One vector is turned by the same rotation once a tick. Each row is the vector after some number of ticks, and that number follows the row.
The counts run from 0 to 868.
[ 32 -14 -22 -44  28   7  43 -23 -10 -10   5  -8  39  35 -18 -28  39  22
 -11  20  -4  -5  30 -10  21  -1  -7 -26  61 -25   1  29   6 -12 -42  24
  58  14  -4  57   7 -39  36  36 -18  28 -30 -23  11  19  -5  18]
12
[-63  33 -19   0   8 -55  16 -44  45  -6 -34 -31   1   1  -9 -40  59  -4
   7 -29 -14  20   8  21 -16   6  30 -30  29  -5  -2  29 -59   1  11   1
 -37 -19  14  37  -8 -12   6 -10 -29  38   7 -20  -2   9 -10 -24]
254
[ 33 -20 -52 -34  -5 -16  -7   0  30  17  -1  -8  26   3 -31  -1  30  25
  36  18  40 -16  39  -6  -9 -20  -8 -38  52 -46   1 -18   0  17 -25  -6
   6  -8 -15  46 -26   2   7  38 -53  23 -30  14  12 -25 -38 -12]
527
[-10  -7 -10  11 -13  -8  10  -1  14  -6   0   4  19  34 -48  24  35  14
   5 -31  -5  80  26 -19 -18 -22  -6 -42  41 -11  20  33   2  35   5 -67
  27 -38  12   3 -25 -49  22  20  -1  48 -18  -4 -22  28   6  17]
112
[ 28 -27 -18 -12  24   3   8 -39  -4  33  11  -9  -5  23 -10   2  35  39
 -20   0  -5  14  28  -5  36  -4 -38 -51  57 -25  13  28  11 -14 -24  10
  60 -29 -15  78  -2 -33  38  30   2   4 -20 -10   4  17 -20  -9]
15
[ 30  -3 -48 -11 -31  -1 -11  22  50  22 -16  11  -2   2 -42  -4  52  39
  23  -1  37  33  -8  -9 -13   0 -36 -25  49 -59  24  -1  -8  32  30 -47
  22 -26   6  70 -12  11  11  37 -24  17 -10  15   6 -15  11   2]
534
[-23  18 -33  14 -15 -26  26 -28  36  24 -26 -18   5  34  10   8  15   6
   8  12  53  13  -8 -56  -5   3 -41  -6  38 -17  18  -3 -10  10  40 -31
 -17  23  50  26 -40  38  54  15  10  33  36 -19  13 -22  18  16]
845
[ -2  19 -32   0 -58 -17 -11   4  37  25 -21  32  17  35 -40 -12  61  -3
  21  16  33  12  15 -32   9   8 -18 -46  12 -33   8   9 -31  28 -12 -28
  41 -31  40  21 -24 -27  21  42 -10   6  -8 -24 -23  10 -33  -6]
327
[  8 -31 -13   4  11 -28  44 -43  20 -44  -2 -21  24  54 -27  -8  34  25
  -1  14   5   4  24 -22 -11 -25  33 -27  21   2   3  17 -22  -9  -6 -15
  13 -12 -30  20  20 -68   8   0 -52  16 -27 -46  12 -23 -51  28]
694
[ 14 -18   9 -18  -9 -37 -17 -17 -23  -9  10  -1  15  14 -30   4  44  65
  10  12   3   4  34  46 -29  -9 -30 -63  29 -35 -24 -17 -33   6 -39 -22
  10 -10 -23  60 -40 -24  -7  47 -26  -4 -29 -25  19  12 -19  15]
230
[-53  11  16   1  -3 -59  27 -51   6  19  26 -11 -22  14   7  17  10  20
  17   4  14  -2  14  38 -26   3   2   6  41 -33 -21  21 -20  33 -14  13
 -11  26 -18  76 -35   6   3  34 -35   2  16 -15  41 -36 -46  12]
811
[-51  23  -2   6  11 -30  57 -33  20  32 -19 -39  41  29  -1 -41  58 -13
   4 -25 -17   9  35   6   1 -40   6 -51  60   6 -28  27 -42  -6  17   9
  -6  15  14  25 -28  -7  -5  28 -17  10  -6 -17 -12  12   8  -9]
463
[ -6  -7 -14   2 -22 -40  48 -68  25 -20 -33 -48  10  46  11 -21  40  17
  -5  -7  19 -22   4  -8   9  -4   2   2  36 -19  16  14 -40 -30  15  -5
 -40 -13  12   3  18 -16  27 -11 -56  16   9 -58  38 -17 -33  -8]
263
[-28  27  -3  40  12 -25  34 -10  40  48  14 -12  -2   2  13   8  35  28
   0  24 -37  44  -1  17  -8  -1  19 -20  38 -12 -13  45 -10  60 -41  16
   7 -60  15  38 -10 -19  -3   6   5  21 -26 -14  22 -17 -13  31]
799
[-16 -15  15   9 -41 -45  33 -49  -8 -20 -15 -48 -24  29   6 -26  41  47
 -11   2  14  19 -17  26 -12  12 -22  12  21 -54  -9  26 -19   9   8  -9
 -22 -41  46  30 -16 -17  29   4 -18  39  17 -29  30  20 -21  23]
346
[ -2  20  -8   8 -30 -26  14 -16  48  18 -22   8  16   7 -46 -38  70  28
   5  13  13  26 -35  10  13  -5  -7 -15  25 -47  -6  19 -40  13  13 -20
  36  -1  13  70  10 -47 -17  48   2 -11   0  -4   0  -6 -10  21]
243
[-32  20 -33 -23 -10 -17   8 -44  17 -12 -19   0  -3  14  -2  16  21   4
   2  15  13   7  -3 -41   1  15 -39  13  47  -9  33   5 -14   2  44 -32
 -22  10  46  24 -64   5  60  20  10  35  41 -36  22  -1  35  12]
849
[  0  10  11 -27  -1 -44  35 -45   7 -17 -23 -27  15  -2   8   9  41   5
 -12 -16  -1 -13  -2  18  51  34 -22  -4  44 -40   5  11 -38  -1 -15   6
 -22 -45 -34  10 -10  16   4  63 -68  49  -5 -43   5   2 -19   2]
356
[-39  30  36  20  26 -40  65 -30   4  22   7   2  40   6  -3  43  21   8
  -8   5 -26  39  -8  -7  27   7 -10  -8  39   7 -18  21 -25  41 -32   0
  27  27 -31  39 -29 -11  -1  60   1  21  -2 -44   6 -19  -2  42]
585
[  5   1 -20 -41  14 -21  13 -26 -14  -7   3  18   8  13 -20   0  10  42
   8  48  10  19  22   2  -7  12 -25   5  37 -33  11  26   0  23 -71  33
  29 -11  39  60 -29 -32  52 -12  12  44 -19 -20  23  16  -1  15]
217
[ 26 -15  -8   3 -10 -25  26  -1  33  36 -10 -14  37   7 -41 -16  65  25
  18  -2  14   5  24   5   4 -36  -7 -58  37 -50 -14   2 -33  24 -28  16
  27 -22 -19  40 -14 -27 -23  43 -24  19 -39   0 -16  -3 -43  -7]
237
[-16  21 -25 -20 -11 -24  -4   8   3 -16  27   3 -19  34   7  23  13  44
   1  35  26   7  32  37 -56  35   1 -10  22  -6   1   9 -11  32 -41 -18
 -16  15  11  87 -12   8  51   8 -26  16 -13 -11  61 -13 -17  22]
516
[-28  23 -12 -23  13  -7   2 -26 -10   5  30  30  26  22   1  12  15 -11
  13  41   2   9  37   4  20  -9 -31  -5  55 -22  -2  20 -12  28 -58  24
   9   0  60  20 -61 -19  48  17  27  36 -22 -29   7  17 -24   7]
212
[-34   1  -3  13 -31 -43  56 -74  18 -13 -26 -50 -22  46  17 -14  36   9
 -11 -10  10  12   0  -6 -22   5  17  11  25 -12  -5  24  -7  -5  37 -24
 -28  -5  15  20  -5 -15   6  18 -55  29  16 -27  33   1  -4   9]
261
[ -8 -23 -29 -11   4 -42  16 -12  15 -32  19  -9 -14  51 -26  20  16  24
  27   4  48  29  20  -9 -32 -10  21 -32  36 -10 -23   2   2  16 -14 -18
   1  25 -19  61  24 -27  20  20 -54  32  -8  13  22 -42 -40  29]
610
[-16  51 -31  19 -17 -30  20  -5  62  61 -39 -11  19  -6   3 -15  53  -7
   5  -2  -5  15 -30  -3  24  31  19 -12  39  -3  -1  27 -32  26   3  -4
  -8  -5 -19  63  18  12   4  44 -26 -12  11 -16  31 -30  -3 -17]
160
[ -7  14 -13  21  -7 -38   9 -31  51  -9  -3  23  10  30 -24  34  32  11
   7  18  18  13 -15 -17  39  -7  -6  -5  27 -18  23  14 -33   1 -10 -34
   4 -54 -27  24  34 -47  12   8 -26  -9 -12 -41  -3 -43 -67  16]
702
[-22   4 -17  -9   8 -33  71 -49  15   1 -15  -7  15  42 -16  -4  15   6
   3  -1   8  27  -4 -25   7  -6  16  25  51   0   3  27  -5  10  -8   4
  17  79  -8  81   8  -5  36  11 -13   8  27 -16  40 -17   7  15]
384
[ 12   5 -19  14 -11  -6  11  -2  29  -2 -18   9  64  38 -59   4  49  22
   1   9  -8  40  34 -16  -4 -42   1 -36  30   5  20  29 -32  20 -29 -47
  14 -30  26   2 -11 -58  26 -10  12  37 -28 -23 -16  21 -11  10]
114
[ 19 -14 -30 -20  13 -11  -7 -22 -13   7  15  -1  -3  26 -16 -10  43  26
 -19  -2  -4  11  12  -6  23   1 -27 -53  66  -9   4  27  -1 -19 -38  -1
  60 -19  -5  72   3 -45  33  32  -1 -18 -26 -34  14  29 -13   4]
16
[-32  45 -13   4  17 -26  33   7   4  17   9   2  63  38  -2  35   4 -20
  12  29  26   3  40 -16  -3   0 -22 -24  57  33 -11  16 -30  33 -47   1
 -12  38  14  26 -32  36  50  19   2   7 -11 -47  24 -23 -11   7]
293
[-28  24 -24 -14  -2 -16   6 -10  35   4 -11   5  -4 -11  -3  14  23  36
  19  42   0  24  22 -12 -42  24   2   1  12 -17  20  19  -5  59 -15  -5
 -13 -31  40  23 -64 -13  33  11  -1  84  -9  -8  21   0  16  23]
423
[-37   2 -11 -17  22 -11  19 -55  -7 -46 -13   4  -3  16 -21   0  37  23
 -19  -2 -11  32  20   3  -3   5 -31 -12  45 -12  22  35 -19 -10  31 -24
  16 -11  14  48 -35 -25  74  -1  19  34  11 -26 -21  41  22   7]
768
[-33  35 -42  17 -25 -26  10   2  38  -9  11 -15  11  21  -2   0  36  15
  42  30  19  31  17 -10 -39 -28   8 -16  33 -26  -5   3 -20  30  15 -44
 -47 -16  69   4 -45 -15  10   1  -1  45   3   2  40  -4  26  38]
631
[-21  -3  -5  11 -50 -23  48 -47  15  12 -31 -23   6  52  -4 -27  42  13
   1 -20  19  31   6 -10 -19   4 -17   1  19 -32   9  34 -12  10  32 -23
 -18   3  62  14 -45  -1  25  32 -16  64  26  -4   8  35  16 -11]
551
[-19  35   2   7  20 -23  47 -22  39  19   3   0  17 -20 -22  18  40   5
   0  12 -41  43   0   2  19  14  15   1  47 -15   7  49 -29  63 -24   6
  21 -66 -23  16  -7 -35   1  22  -3  21 -44 -29   4 -14 -31  15]
795
[-17  26 -11  23  -4 -31  14 -10  63  39 -18  -9   6   3 -18 -34  61  23
   7 -11  10  33 -24  12  12   6  -9 -36  25 -45   1  26 -44  23  23   4
  29 -40   5  68  11   0   9  29   6   2  -6  -7 -24 -16 -23 -12]
245
[-34   6  -9 -31   2 -30  30 -51  13 -44 -10  -4  -8  -4   0 -13  30  18
   8  39 -11  13  -4  -2 -18  40   3  -3  21 -22   3  19 -22  27 -39  32
  23 -39  23  28 -41 -60  13  15  -7  51 -11 -46  15  11 -11  38]
132
[-44  39 -33  15   3 -60  -5  -4  46  -6 -15  19   6  -1 -18  25  29 -11
  36  26   0  38 -11 -14  -4   9  24  -3  30   4   6  13 -43  52 -47 -18
 -34 -40   7   8   4 -30   3 -16 -10  25 -10 -29  23 -31 -19  27]
711
[-35  40 -32 -22   0 -21  14   6 -10 -12   3  -2  30  41 -12   3  23 -13
   1   1   6  20  28  30 -25   2 -15  -7  68   1  -3  21 -30   6 -12 -29
 -34  56  30  63 -19  33  48   3   5   2   4 -14  49  13  27   5]
85
[ -2 -15 -51 -31  14 -46  18 -33  30  -5   0 -25 -14  14   5 -18  27  18
  38  19  28 -21 -12  -9 -16  -8  13 -28  44 -36 -25  -9  -4   1 -30  21
   1  18 -13  72   8 -21 -21  29 -50   5  18 -13  60 -42 -18  33]
818
